In the rows, 128 means zero.
Where one turn sends some rows of the set: a few examples, then the rows asked
K495: [ 78 161 125 160 128 122 124 133 105 116 149 135 144 145 120 125 173 135
 132 130 109 134 134 126]
K596: [155 115 124 111 112 131 139 105 127 122 119 117 102 120 117 104 115 148
 132 151 139 125 144 128]
K725: [102 152 138 170 137  95 124 136 126 117 143 134 151 144 122 133 178 128
 125 135 123 134 146 121]
K178: [116 110 134 115  94 134 119 108  97 146 106 155 121 123 147 136 109 122
 129 127 126 103 127 134]
K912: [121  99 121 116  98 125 160 132 122 144 134 126 112 128 121 108 137 144
 127 148 132  93 148 141]
K851: [ 95 145 113 111 140 108 124 114 104 101 117 141 108 125 134 133 144  85
 107 102 115 171 116 142]
K618: [ 90 131 107 129 160 108 146 110 102  99 122 146 114 121 130 139 146  86
 119 112 107 159 141 154]
K927: [125 110 126 129 102 136 124 108 106 129  98 160 134 117 143 126 101 134
 143 117 132 110 123 140]
K964: [154 118 139  98 129  97 118 126 119 107 115 117 134 103 117 128 104 141
 134 124 149 108 121 133]
K3: [136 156  95 152 126 116 131 123 122 145 141 126 164 126  93 118 134 129
 122 125  98 138 140  96]
K639: [158 117 133  85 125  96 131 126 127 105 104 119 129 120 113 112 118 142
 138 129 130 107 123 137]
K104: [ 74 153 138 131 137 101 121 125 103 103 119 140 125 152 131 120 171 103
 126 111 111 139 106 136]
K315: [127 159 101 130 115  85 125 166 133 126 153 118 123 106  90 134 135  99
 129 129 112 153 124 118]
K908: [117 150 126 154 134 103 122 121 126 132 142 124 166 147 130 113 182 141
 125 128 111 123 143 121]
K931: [119 104 136 130  90 100 131 121 117 134 118 152 120 129 120 100 121 125
 143 123 127  80 125 151]
K947: [117 137  94 108 125 101 130 156 121 117 136 124 114 107 117 154 141  94
 104 112 118 177 131 139]
K679: [133 106 122  89 123 128 144 140 112 121  99 136 153 116 141 142 122 146
 134 120 127 104 124 138]
K715: [120 118 107 127 130  86 127 157 114 112 116 130 115 123 110 166 148  88
 122 121 104 172 140 148]
K569: [109 176 106 162 121 113 121 132 122 123 163 130 136 116  94 116 136 123
 138 137 108 142 137 112]
K28: [118 164 102 153 135 104 135 124 124 125 156 139 153 122  94 131 134 119
 112 134 101 141 162 103]
K15: [123 107 129  86 118 112 131 136 107 128 114 140 150 108 142 147 110 131
 120 115 133  94 124 133]
K692: [149 123 129 115 130 134 142 117 113 125 124 102 110 108 113 118 115 152
 143 146 151 117 134 125]
K570: [ 86 152 141 153 156 100 141 115 118 110 118 141 120 142 137 118 162  89
 138 128 122 138 112 122]
K656: [140 126  98 142 116  94 123 155 124 139 120 121 131 112  82 133 116  99
 131 121  95 156 114 110]
K305: [112  90  99 124 130  93 131 156 116 117 122 124 116 105 113 144 135  95
 117 112  98 165 129 155]
K258: [ 97 138 144 141 147  98 125 107 127 116 122 129 125 142 159  99 173 103
 136 127 116 135 114 130]
K870: [130 153 106 135 123  87 134 150 129 131 126 130 123 120  91 142 121  83
 129 136  96 158 127  99]
K499: [123 114 125 112 116 123 156 125 104 141 134 110 107 129 106 111 142 147
 140 145 128  86 144 146]
K961: [ 88 108 112 124 153 112 141 109 113 110 121 135 107 112 153 116 142  89
 120 117 105 159 125 150]
K66: [122 111 141 124  92 107 120 106  99 140 117 142 103 136 114 109 130 127
 142 132 119  85 135 154]

K927 -> K679
K961 -> K305
K315 -> K569
And these:
K725 -> K570
K692 -> K499

Where one turn sends some rows of the set: a few examples, then the rows asked
K818: [102  81 158 151 178 144  86 169 151 121 139 119 162 119 117 162 103  76
 152 139 116 106 126 160 164 157  98 117 147 133 108 114 149 138 129 139
 118 102 112 125 124 154 140]
K363: [102 110 160 174 190 165  94 141 112 130 153  87 174 125 135 172 119 102
 180 148 111 128 119 164 140 144 105 103 134 116 107 121 151 116 120 124
 115 107 107 132  96 170 144]
K905: [ 90 155 114 219 185 123 135 118 182  87 123 103 170 105 139 123 125  94
 168 157 107 127 138 157 147 116 150 140 142 150 146 137 157 154 106 126
 140 133 104 131 102 166 105]
K515: [ 82  93 139 180 139 133  90 156  94 116 125 107 149  94 146 142 113 102
 172 131 130  91 131 163 133 141  94 144 140 134 141 143 159 143  87 128
 136 104 131 146 107 173 126]
K340: [ 79 145 115 220 191 121 135 118 188  84 124  99 174 107 128 120 124  87
 173 154 105 132 139 152 150 117 147 134 144 160 147 131 154 144 108 122
 139 131  98 132 107 160 103]
K254: [ 70 150 111 171 138 145  89 126 139  88 121  97 166 143 113 143 101  99
 176 129 158 135 148 146 142 115  95 153 115 163 110  91 131 113 122 153
 107 126 161 133 124 147 140]
K93: [ 82 122 125 145 130 135 101 107 132 112 103  94 149 154 114 135 119  91
 170 126 127 165 166 157 120 151  92 139 134 160 128 141 139 136 133 147
 119 112 147 131 126 153 116]
K972: [ 79 102 139 167 133 148  98 149 107 119 126  92 188 135 125 142 114 105
 155 130 135  87 119 173 146  94 100 123 129 153 139 125 117 120  99 107
 132 101 126 138  96 165 165]
K187: [ 82 160 124 160 145 142 112 104 108 109  98 101 171 136 117 129 128  94
 183 115 148 126 143 157 141 124 124 135 150 136 102 119 163 160 109 151
 106 104 159 152 118 154 137]
K204: [102  98 158 189 175 146 113 166 133 124 128 106 172 134 115 172  86 107
 175 136 138 115 125 178 147 131  86  75 152 142 114 119 158 121 109 132
 117 140 127 121 132 154 155]
K224: [107 125 113 201 155 109 135 132 152  81 123  97 165 126 117 116  98  95
 144 142 111 136 114 143 144  70 157 122 133 161 101 144 125 122 146 124
 110 157 109 112 105 158 118]
K401: [ 89 121 122 181 170 107 132 145 177 100 120  83 157 113 124 108 103  80
 150 162 117 148 123 146 148 130 165 119 113 172 147 164 187 116 139 139
 100 122 138 124  97 135 119]
K768: [ 88 114 117 186 174 110 132 147 174  95 119  78 162 107 117 106 108  79
 160 157 118 147 117 138 148 123 170 112 118 165 147 152 190 111 137 144
 104 125 137 125 101 141 118]
K471: [ 85  89 139 164 140 129 113 169 102 111 114  95 161 131 138 129  93 115
 162 148 153  98 153 176 151 147  85 117 103 152 144 134 146 125 143 108
 110 101 120 146 115 152 139]
K653: [105 121 108 198 164 113 143 129 151  83 123  92 159 119 109 108 104  97
 150 144 106 138 114 139 142  75 153 117 136 159  98 142 128 127 149 121
 111 147 102 113 113 162 112]

K93 -> K187
K818 -> K363
K768 -> K340
And these:
K972 -> K471
K401 -> K905

Where one turn sends some rows of the set: a few examples, then the rows asked
K888: [112 136 117 114 122 149 126 111 123  98 117 113 112 134 128  97 121 129
 106 148 128 149  91 129]
K134: [148 116 164 104 166 144 128 123 152 120 121 132 105 132 118 135 152 121
 110 127 121 133 161 127]
K188: [148 119 170 110 161 150 121 112 138 115 134 128 101 139 112 136 159 116
 118 135 125 126 150 137]
K390: [109 137 126 130 116 159 146 124 152 130 122 151 156 103 111 144 140 142
 148 132 139 117 107 103]
K657: [131 127 139 142 143 143 135 156 132 147 148 128 139 119 127 124 101 126
  76 128 125 138 118 165]
K23: [147  99  82 126 169 124 109 120 123 125 119  99 134 120 101 107 127 152
 109 105 139 118 142 122]
K314: [114 139 107 128 147 123 120 107 145 118 129 144 191 141 128 101 133 118
 117 113 121 103 142 125]
K259: [127 128 107 121 156 116 140 127 159 125 143 151 179 147 129  96 124 119
 136 118 135 118 144 130]
K360: [150  95  80 135 175 148 111 120 118 131 123 122 143 120 116 121 124 156
 118 106 140 133 137 132]
K311: [146 133 140 131 146 142 129 160 142 141 134 123 136 112 122 132  97 130
  90 128 123 129 123 177]
K608: [118 150 121 159 123 104 119 123 128 151 134 131 132  94 102 107 167 113
 116 137 138 127 142 117]
K594: [141  98  95 127 171 133  96 114 106 134 115 115 153 111 109 118 128 152
 115  98 142 120 135 121]
K839: [143 101  80 129 167 142 115 100 118 135 113 112 150 125 114 112 133 161
 119 105 127 126 138 131]
K782: [121 150 118 154 112 111 125 104 137 157 137 124 129 116  95 109 167 124
 113 130 152 133 152 126]
K247: [119 141 104 132 157 125 133 114 136 121 134 128 186 148 139  98 126 108
 131 113 123 107 148 134]
K963: [151 130 145 114 158 129 145 145 120 130  90 109 149 136 124 159 117 110
 120 139 137  96 147 104]
K171: [107 148 132 130 133 161 150 116 151 133 126 151 155 109 109 135 146 139
 153 147 152 107 118 101]
K974: [143 109 170 116 164 158 117 109 152 127 127 124 105 122 102 130 151 117
 104 126 134 121 147 120]
K74: [127 130 105 121 151 129 119 124 148 127 144 138 184 152 143  97 129 103
 133 113 117 110 137 136]
K233: [133 136 136 144 135 157 125 162 135 147 130 142 135  98 124 133 105 137
  89 129 126 136 118 166]
K738: [146 138 130 105 124 151 105 152  92 129 158 133 130 153  94 107 128 129
 148 128 150 138 118 140]
K743: [124 126 126 117 127 140 132 114 110 102 114  95 116 129 142 101 135 119
 103 148 123 142  88 133]
K266: [147 143 138 110 117 146 109 164 103 126 148 107 124 144  99 116 117 118
 154 131 137 134 123 145]
K694: [148 127 141 105 137 123 136 137 111 133  97 109 144 135 128 158 117 101
 117 141 125  96 139 101]
K552: [107 133 130 132 129 161 134 119 156 136 113 137 145 106 108 144 151 124
 157 143 145  98 120 100]
K346: [140 139 140 125 137 153 124 144 134 146 149 128 151 108 139 125  95 136
  91 126 131 138 113 170]
K647: [124 136 120 125 122 150 121 121 117 105 117 106 132 126 122 103 122 124
 103 162 127 152  78 120]
K672: [154 122 140 103 156 120 141 144 123 138 106 108 155 133 132 149 124 110
 118 119 140  95 148  96]
K869: [148 140 134 114 122 154 109 153  96 147 144 118 115 153  95 118 123 131
 148 127 147 125 113 143]
K35: [114 133 135 135 119 158 151 106 152 135  91 152 151 111 107 141 129 144
 145 134 142 115 123 108]
K736: [129 156 113 165 112 114 143 114 118 143 130 129 125 108 105 112 164 125
 108 138 134 137 141 119]
K534: [150 116 141 117 153 125 146 127 111 145 102 102 143 140 124 130 117  98
 131 146 123  85 146 102]
K550: [123 145 117 157 120 118 139 115 119 162 142 130 130 112  93 118 168 120
 123 149 135 134 146 109]
K745: [149 147 137 110 118 155 112 149  99 134 146 127 119 143  83 111 122 121
 150 133 146 133 113 125]
K358: [137 115 174 106 164 139 110 111 149 116 124 124 110 120 119 134 162 118
 122 116 133 125 143 129]
K622: [115 127 111 122 126 143 133 100 121 110 120 100 132 129 135  98 122 123
 106 143 133 153  85 137]

K594 -> K358
K266 -> K647
And these:
K23 -> K974
K745 -> K622
K188 -> K736
K74 -> K694
K552 -> K314
K888 -> K657
K171 -> K247
K550 -> K839
K534 -> K35
K743 -> K233

